One turning vector, and how many ticks it has turned
The counts run from 0 to 529.
[ 91 140 100 120 116 113 141 141 135 142 128 106 167 107 127 148 148  94
 123 162 153 141 165 119 100 149 111 128 157 157 187 148  71  86 169 196
 143 164 181 160 161 116 147 110 157 114 117 145 151 129 135 115 140 138
 129 136]	421
[ 82 142 141 135 115 109 111 134 137 111 137 101 142 143 161 127 131 121
 117 139 115 131 111 173 132 121 149 131 141 166 137 155  48  93 133 146
 177 142 117 146  73  63 133 148 113  99 122 113 163 158  91 150 172 140
 150 111]	349
[ 75 173 110 143 131 107 113 114 155 138 130 108 107 120 140 101 165 152
  86 105 107 132 135 122 106  96 143 118 132 147 150 123  81 116 106 214
 131 154 132 168  87  86 149 123 120 112 146 123 162 110 107 134 105 161
 163 118]	264
[113 169  97 105 135 131 106 114 146 136 144 125 149 155 142 130 142  84
 124 164 157 125 150 171 144 131 133 139 161 163 117 153  86  69 125 131
 170 123 133 124 169 111 145 135 130 119 156 139 161 202 141 165 157 164
 167 139]	460
[ 76 183 113 146 119 150 109 101 162 121 101 128 137 129 171 120 170 156
  99 107 146 139 126 152 136 100 174 133 146 155 148 134 104  99 103 175
 127 153 145 134  95 148 125 152 127 107 132 142 148 109 104 183 123 153
 140 115]	527
[ 89 149 118 113 125 119  95 134 138  91 122 116 153 121 179 153 128 102
 122 147 139 152 128 166 136 100 149 122 145 189 160 137  71  97 155 151
 177 165 131 155  89 103 142 143 168  90 130 130 153 144 125 147 169 135
 160 128]	249
[ 85 178  91 123 135 146 134  78 134 124 138 115 181 135 134 129 150 149
  87 156 154 105 155 145 141  87 143 130 157 124 191 149  90 109 130 167
 136 173 158 164 119 138 119 136 108 100 123 119 165 113 132 109 144 163
 173 101]	31
[ 97 179 111 136  86 144 157 104 133  97 117 113 164 162 129 146 165 121
 101 159 151 127 188 169 130 117 140 142 159 129 144 163  70  88 137 145
 137 140 145 146 117 144 122 149  70  78 128 123 165 133 146 111 146 181
 164 124]	131
[137 166 121 141 110 117 112 129 144 145 102 129 149 146 157 133 156 121
 157 130 158 139 166 139 122 114 134  88 130 183 157 145  96  80 180 207
 172 149 156 152 129 121 129 129 158 105 160 185 136 161 133 159 116  99
 151 118]	136
[ 91 151  81 110  94 112 138 150 141 128 119 117 167 120 121 113 169  71
  81 171 160 135 138 132  98 166 130 125 114 115 127 114  70 120 129 128
 164 153 138 128 114 110 147  87 150 135 112 158 172 179  94 151 125 131
 125 152]	344
[ 86 177 118  75 106  90 128 122 133 134 125 153 166 109 134 106 200 132
 120 113 135 111 124  91 155 133 115 119 145 146 118 130 101  99 138 147
 140 155 188 136 122 135 153 131 149  91 139 129 163 164 161 166 137 140
 169 130]	489
[ 68 137 114 159 108 146 108 150 139 149 112 108 149 122 153 168 150 121
 103 156 180 155 148 169 113 120 163 141 136 134 173 134  56  79 133 161
 176 169 174 124 112 126 131 145 137 144 136 152 119 110 108 126 150 150
 142 113]	496
[103 208 123 119  87 124 128  94 148 109 145 109 136 131 114  99 181 133
 111 116 148 135 148 134 113 104 152 101 115 155 122 124 109 123 153 158
 164 162 103 145  82 124 126 144 140 110 169 151 182 116 115 132 119 175
 187 138]	252
[ 92 166  94 116  92 107 101 127 164 146 115 113 194 129 113 111 188 142
 105 119 147 147 100 147 146 126 124 114 158 131 115 145 115  95 125 152
 158 166 147 106 151 111 123 126 152 150 121 136 161 134 134 184  97 189
 127 104]	241
[ 81 162 108  84 108 114 141 141 123 132 114 129 149 113 137 129 166  92
  64 187 148 134 178 122 102 149 121 135 149 120 130 126  76 101 124 139
 142 150 169 147 157 154 153 111 138 104 139 149 157 180 134 120 143 137
 166 151]	157
[108 184 108 131  87 119 137 132 146  93  92 138 164 129 129 151 179 118
 131 133 114 121 163 118 126 155 126 123 143 144 160 158  98 100 176 182
 141 146 186 167 103 120 113 142  90  67 112 130 150 127 138 144 126 126
 142 121]	291
[ 97 179  76 110 127 124 103 154 113 133 140 137 161 133 192 107 177 118
 100 150 174  80 136 110 160 130 164 101 156 110 132 128  96 137 106 166
 136 161 131 141 123 141 119 110 125 113 140 146 156 186 110 158 139 151
 157 116]	182
[ 88 178 103 142 107  98 124 157 168 122 121 142 195 123 115 114 174 120
 120 141  86 100 126 148 118 153 139 127 151 137 146 140 110 103 140 156
 148 161 143 152 111  63  93 131  98 127  97  85 161 140 112 147 122 134
 144  84]	116
[ 84 179 121 164 108 141 112 117 191 119 125 118 149 121 138 125 149 128
 130 105 150 144 119 172 131 114 144 138 158 181 153 128  94  72 134 161
 157 164 135 139  90 113 118 161 138 127 116 133 164 107 100 192 121 146
 136 100]	526
[113 141  99 149 109 140 116 120 152 172 101 111 138 157 159 124 161 152
 130 129 187 116 125 164 154 111 132 116 141 132 154 142  66  80 111 180
 177 160 149 110 135 124 140 146 127 146 130 173 142 157 112 172 121 167
 134  88]	384
[ 69 155 135 130 112 126 140  99 136 146 130 142 154 106 149  97 177 143
 103 133 135 137 165 124 127 129 155 150 174 158 113 134  65  59 104 170
 137 102 147 118 100 118 166 142 104 101 146 116 151 137 127 147 155 148
 171 120]	100
[108 147 126 159  78 128 132 166 145 149 107 108 129 130 141 152 154  94
 135 148 154 144 160 126 101 153 115 128 158 175 164 146  59  75 168 196
 160 167 164 146 126 116 128 133 136 114 134 167 141 147 133 140 133 128
 127 116]	322
[ 73 155 115 112 146 124 108 125 165 143 143 108 142 127 126 114 146 122
  88 135 110 125 122 167 120 129 134 148 154 162 152 144  57  90 101 148
 151 144 125 130 134  44 162 125 136 125 120 108 155 161 105 154 152 164
 170 105]	362
[ 97 168 124 125 105  91 117 151 158 107 104 125 175 117 115 108 142 115
  87 162  84 134 148 157  91 127 135 100 147 144 161 144  94 129 154 168
 146 169 138 181 107  65 119 100 132 115 115 111 169 153  94 146 109 109
 132 113]	16
[108 193 121 113 120 109 126 126 137 101 161 100 136 115 155 101 172 113
 138 120 120  98 134 117 125 112 119 115 143 191 137 133  87 130 175 157
 151 181  98 169  97  83 120 134 162 119 149 152 175 145 138 149 135 148
 170 126]	425
[ 80 177  99 105 132  93 147 137 154 144  96 148 147 122 127 110 200 148
 113  94 100 112 115 102 138 164 119 127 116 129 142 114  90 102 132 184
 166 148 185 132 102  91 164 129 135  98 110 128 138 133 120 145 135 140
 160 118]	389
[108 188  84 101 102 123 126 113 166 121 111 109 200 132  94 131 203 113
 112 142 159 163 136 121 123 148 143  97 120 128 130 130 123 104 134 133
 184 142 124  94 129 107 123 123 159 147 127 151 158 132 117 144 113 186
 152 137]	154
[ 74 166 106 141  89 154 104 168 152 123 104 139 145 118 159 114 179 153
  94 146 147 105 130 122 121 141 160 153 157 124 149 144  91 145 127 134
 122 193 155 146  93 133 102 132 119 115 118 140 132 151 126 176 133 146
 143  85]	367
[ 81 158  80 141 100 128 160 101 168 132  82 116 161 153 126 141 168 141
  94 132 147 126 124 162 147 139 128 133 139 118 175 134  64  84 106 162
 163 151 165 132 101 123 142 135  94 116  75 122 159 109 101 125 123 164
 132 106]	43
[122 175 103 150  77 123 104 117 141 127 104 108 139 140 119 113 197 114
 100 120 157 170 150 106 120 109 138  91 109 140 114 141 105 108 155 198
 153 143 142 147 102 134 134 117 131 115 150 159 163 126 119 173  85 171
 128 142]	166
[ 73 204  91  87 139 113 124 143 145  98 115 159 150 100 152 115 185 113
 105 119 103 115 145 100 129 174 165 138 137 122 131 144  89 121 123 153
 129 130 173 151 113  98 138 132 114  68 122 114 144 152 126 142 166 142
 174 134]	27
[128 169  70 136 116 128 100 137 151 133 136 128 187 151 149 142 164  80
 132 150 194  99 126 148 158 106 135 114 103 131 142 124 100 115 143 149
 193 167 130 149 115 112  96 110 144 131 109 148 161 172 112 179 115 152
 124 122]	370
[ 68 170 114 107 134 134 129 100 144 107 142 123 128 110 140 118 142 112
 107 117 138 139 160 126 139 139 136 149 140 161 139 142  58  78 104 158
 139 121 158 141 101 131 192 139 144  77 137 133 154 136 133 149 168 172
 183 151]	187
[ 88 149 115 143  91 112 143 149 135 159 108  99 165 157 133 130 167 114
  66 175 130 135 154 184 115 132 141 127 148 115 127 134  51  87 108 148
 160 151 131 130 120  82 119 121  88 149 116 108 162 134 103 115 126 161
 149 106]	319
[107 181  72 132 132 128 103 141 137 133 112 111 125 163 171 131 141 142
  91 153 144  89 132 173 135 103 160  97 131  97 175 156  93 148 121 177
 162 186 138 163 131 120 107 140  92 114 141 142 162 135 101 114 124 153
 164 106]	294
[ 47 183 117 150 128 129 118 138 187 132 148 140 145 104 137 120 166 113
  96 131 114 131 138 149  93 152 169 148 123 145 136 126  88  82 112 164
 154 138 148 142  97  64 123 135 121 144 122  97 133 121 100 140 128 147
 176 120]	276
[109 189 133 135 124 123 119  80 161 107 149 106 137 128 120 115 144 109
 113 116 129 140 156 153 104  94 136 106 123 184 158 136  98 101 154 185
 157 146 125 167  98  94 149 143 137 101 157 139 178 118 112 131 125 143
 182 145]	438
[ 94 177 113 115 127 126 153 123 146 134 109 145 123 117 150 106 182 121
 109 136 113 127 171 113 108 181 144 119 136 153 123 131  73  86 113 182
 130  96 152 129 124 106 178 134 126  91 142 156 150 171 120 150 153 138
 169 139]	200
[ 91 163 141 114 115 111 106 169 147 116 109 122 151 126 173 109 156 171
 129 132 120 116 121 163 131 143 155 107 149 162 153 152  81 129 153 140
 160 185 132 124 109  76 122 163 161 130 155 153 130 157 112 147 171 124
 168  86]	237
[124 150 132 131 126 109 129 136 125 146 125 114 155 124 135 139 158 134
 132 149 141 129 176 119 116 111 112 100 130 170 186 148  67  90 191 198
 156 170 152 158 130 102 137 128 152 105 159 161 136 144 159 110 152 122
 165 108]	235
[123 170 105 138 148 133 136 110 155 147 132 120 150 125 134 119 185 108
 135 140 178 125 180 101 124 119 124 121 104 177 146 123  91 106 158 177
 175 143 121 129 103 113 148 112 171 123 143 184 135 176 150 163 135 154
 151 118]	123
[102 149 100 122 119  95 123 148 141 139 164 100 171 138 127 132 159  79
 148 134 144 104 120 148 151 140 112 122 143 144 124 138  57  71 135 161
 195 132 125 138 124  50 136 118 143 115 106 108 159 157 127 146 150 169
 137 135]	85
